In the rows, 128 means zero.
One turn moves every row onto another: examples first, then more rows asked:
disul: [144 141 131 133 157  96 131 134 107 129 113 144 144 124 127 184 142 130
 122  87 121 119 156 145 106 188 121 147 120  89 119  86  97 112 122 159
 108 135 132 126 125 142 158  97]
Supe: [105 142 142 102 126 114 149  89 126 110 122 165 143  81 121 158 140 113
 133  76 111 113 146 126 109 145 155 106 139  94  91  84 116 141 150 147
 124 123 135 117 130 128 109 104]
Nel: [136 112 162 127 160  91 111 133 115 120 117 126 170 147 140 171 126  98
 129  91 120 120 137 175 102 168 121 156 110  93 107  96  97 126 136 157
 121 125 144 131 130 123 130 138]
seso: [114 154 149 107 144 102 143 118 130 117 119 146 138 108 126 166 140  79
 102  98  82 101 152 135 112 117 102 143 135 101 122  83 118 128 140 155
 127 115 136 117 144 116 112  97]
Nulo: [133 135 168 135 160 108 133 110 127 106 140 154 143 137 110 162 140 117
 115  96 126 116 172 151 113 182 141 155 138  95 115 101  87 120 168 153
  96 113 115 106 143 144 126 138]
luma: [128 136 158 108 170 110 107 134 108 113 129 130 168 131 134 159 125 115
 119  68 131 145 143 172 120 178 149 129 129  93 137 105  74 129 125 154
 117 119 136 134 129 130 130 130]
damuk: [112 133 153 110 178 107 123 138 128 138 119 168 149 142 117 159 139  99
 115  95 142 115 146 171 125 177 130 114 132  85 122  96  75 118 128 158
 122 122 133 116 145 122 120 132]
febap: [125 166 137 105 130 121 148 102 114 115 122 147 135  99 133 156 143 112
 111  66 102 113 147 156 122 131 151 111 148  94 117  77 102 147 159 159
 120 140 114 112 130 111 108 116]
Livo: [137 126 138 140 133  98 105  92 110 117 113 133 149 138 137 184 115  97
 116  64  99 135 139 135 138 136 161 127 121 106  65  77 114 120 148 126
 128 121 137 147 136  91 170  95]
Zumi: [119 138 137 135 166 126 120 135 128 144 122 163 119 144 129 167 142 115
  87 100 111 122 160 146 141 129 144 118 164 112 106  69  81 111 133 149
 131 122 138 111 134  90 159  83]
sopi: [136 122 150 150 113  97 115 105 115 104 104 131 145 133 137 187 109  99
 105  66 101 132 140 135 117 144 140 137 123 103  64 105 119 117 165 131
 137 102 125 135 134  94 156 125]
Kipem: [113 135 126 129 139 122 112  96 115  89 130 130 123 123 105 158 133 112
  92  61 105 149 155 141 137 130 150 126 155 116 115  99  94 110 139 127
 116  87 139 156 123 111 160 112]
kan: [126 111 167 121 141 104 108 117 120 105 134 177 176 127 129 166 127  84
 151 123 112 137 153 156 138 154 147 140 134 101 113 109  99 149 126 138
 134 111 163 132 165 121 143 107]
nivib: [114 122 146 148 106  92 116 100 123  92 104 130 150 134 136 189 124  97
 105  72 100 133 141 139 112 151 129 141 132 101  85 118 107 122 166 129
 130  98 129 115 131  98 153 143]
dofak: [118 131 122 135 126  90 128 118 133 108 133 169 138 133 131 190  98 116
  90  85 103 110 163 145 144 149 154 149 154 115  71  86 127 121 138 133
 118 120 162  96 137  95 138  88]
Vul: [113 141 114 134 132 107 106 110 126 115 144 143 137 136 100 166 120 105
  91  65 107 152 148 132 150 129 148 119 131 109 112  90  94 109 140 122
 129  89 124 162 122 108 157 106]
dira: [153 128 146 135 121 131 107 131 103 126 137 160 140 147 129 172 136 104
 159  92 120 135 151 150 121 157 159 104 114  78 116  77  98 144 136 137
 121 128 144 144 134 113 131 145]
ror: [129 146 174 120 180 109 128 112 121 108 110 162 143 133 140 164 151 124
 120 100 104 121 174 139  93 185 142 145 131 102  98  88 103 125 134 159
 104 132 139 121 126 137 151 120]
fisi: [148 131 144 135 118 141 104 130 112 128 136 161 135 142 141 170 134 108
 157  94 119 137 155 147 122 167 163 102 116  82 115  77  92 147 135 137
 123 125 144 138 133 111 130 147]
tup: [104 133 123 120 145 103 118 119 138 121 139 174 153 119 124 159 155 104
 152 111 120 160 132 155 126 164 129 145 130 107 123  86 105 147 114 142
 142 112 158 131 126  97 126 118]
vemot: [107 136 131 133 148 130 116 135 152 138 129 161 114 138 117 164 141 106
  81  83 119 115 160 132 125 128 157 110 168 110  88  68  89 109 142 135
 123 107 146 112 126 102 153 100]
perap: [ 96 131 133 128 127 111 109 124 163 138 142 161 125 143 115 158 132  96
  81  87 115 119 154 123 128 146 174 115 163 105  90  82  96 112 147 120
 129  88 143 115 124 105 142 118]
zar: [128 131 154 135 121 106 115 145 123 146 160 151 141 128 150 150 133  83
 158  89 126 126 128 142 121 168 155 129 135  79 120  82  95 123 136 130
 113 111 148  98 153 114 123 114]
kof: [151 136 149 113 112 120 129 133 126 122 118 113 153 106 155 171 108 102
  99  86  87 100 176 137 104 134 145 127 145  91 133  95 112 134 145 150
 128 113 147 114 138 134 127 104]
Sude: [132 118 132 114 125 127 155 113 127 138 136 142 153 103 112 178 140 118
 112  84 128 141 182 130 122 132 150 123 130  92  88 105 104 151 151 143
 133 111 136 124 133 141  96 106]
lufu: [117 136 130 140 113  81 122 134 134 113 135 172 139 146 147 194 102 129
  86  86 104 113 165 146 152 148 140 138 131 103  97  95 120 128 138 141
 124 130 134  92 137  95 138  99]
Zad: [129 126 148 131 148  89 119 126 148 115 128 144 165 119 113 173 136 127
 112  78 139 121 148 144 122 184 132 149 131  94 139  95  88 128 158 170
 122 124 114 111 138 143 158 108]
lozi: [126 129 155 138 120 110 110 144 124 139 153 151 136 125 157 155 130  83
 165  85 122 124 125 141 126 166 156 132 132  83 127  78  92 126 143 126
 113 117 141 103 149 112 126 108]
Vugom: [143 116 151 119 131 125 126 128 135 127 139 123 163 103 128 165 112 113
 120  88 101 119 177 118 116 123 152 133 131 106 123  74 117 144 153 159
 134 108 150 135 128 142 126  81]
vemet: [127 110 164 122 142 112 104 117 124 105 135 176 166 127 128 172 124  84
 147 125 110 143 157 154 141 151 137 147 129 103 119 108  91 148 129 132
 135 104 160 134 163 121 140 108]
zuze: [119 136 132 120 137 118 106  95 110  99 121 128 125 123 110 157 135 117
  95  64 107 152 148 140 129 138 159 129 160 116 116 102  91 110 130 134
 118  78 129 156 124 100 154 115]
sava: [121 124 130 132 133  92 122  97 123 119 130 161 140 137 130 178 110  99
 102 102  98 112 154 149 130 155 176 147 162 112  56  85 118 117 138 113
 119 108 164 108 133  93 138  96]
Par: [109 135 129 115 148 101 114 124 140 120 146 173 159 123 119 155 152 106
 146 107 120 165 131 149 121 158 130 138 129 101 129  82 109 147 116 144
 143 112 159 131 123 102 129 123]
Nifan: [123 131 136 131 124  77 120 122 135 116 134 178 133 138 136 195  95 121
  89  88  97 109 160 148 145 147 154 147 153 111  76  86 124 126 137 140
 121 113 146 101 139  92 132  89]
Tora: [126 129 142 118 133 112 140 102 115 123 127 141 136  98 107 165 132  88
 140  95  94  91 146 121 106 125 123 137 131 100 110  62 120 119 143 153
 113 108 148 133 139 128 116  84]
fad: [142 123 127 106 126 124 147 102 123 128 103 129 164 103 119 180 147 107
  95  93 115 132 173 162 119 125 136 135 151  98 105 111  95 155 147 158
 143 121 136 124 142 123 119 116]
mudib: [113 138 131 132 153 120 114 137 141 148 124 165 115 138 119 162 140 108
  88  91 122 116 155 141 127 127 158 109 173 111  94  70  84 107 142 139
 127  97 130 112 126  96 149  91]
fibu: [121 129 159 115 156  83 115 132 127 113 126 167 154 142 142 157 109 113
 126  99 114  91 145 179 119 187 141 135 127  92 124  85 110 123 128 164
 112 134 147 112 133 121 121 133]
kizab: [128 119 144 153 117 100 119 100 119 101 106 124 141 132 137 184 116  93
 107  55 108 131 144 133 128 140 143 134 123 104  65  97 122 119 170 131
 130 112 135 131 138  98 164 117]
felu: [120 137 143 125 145 130 111  90 101 100 118 122 123 127 121 160 143 109
 105  71  94 143 147 148 121 147 157 131 176 113 123  94  76 109 139 137
 111  90 144 137 126  97 160 122]

fisi moves to tup
dira moves to Par
ror moves to disul
Now find these:
Nifan moves to sopi
Livo moves to Vul
seso moves to kof
Vugom moves to Sude
dofak moves to kizab
luma moves to damuk
felu moves to Zumi

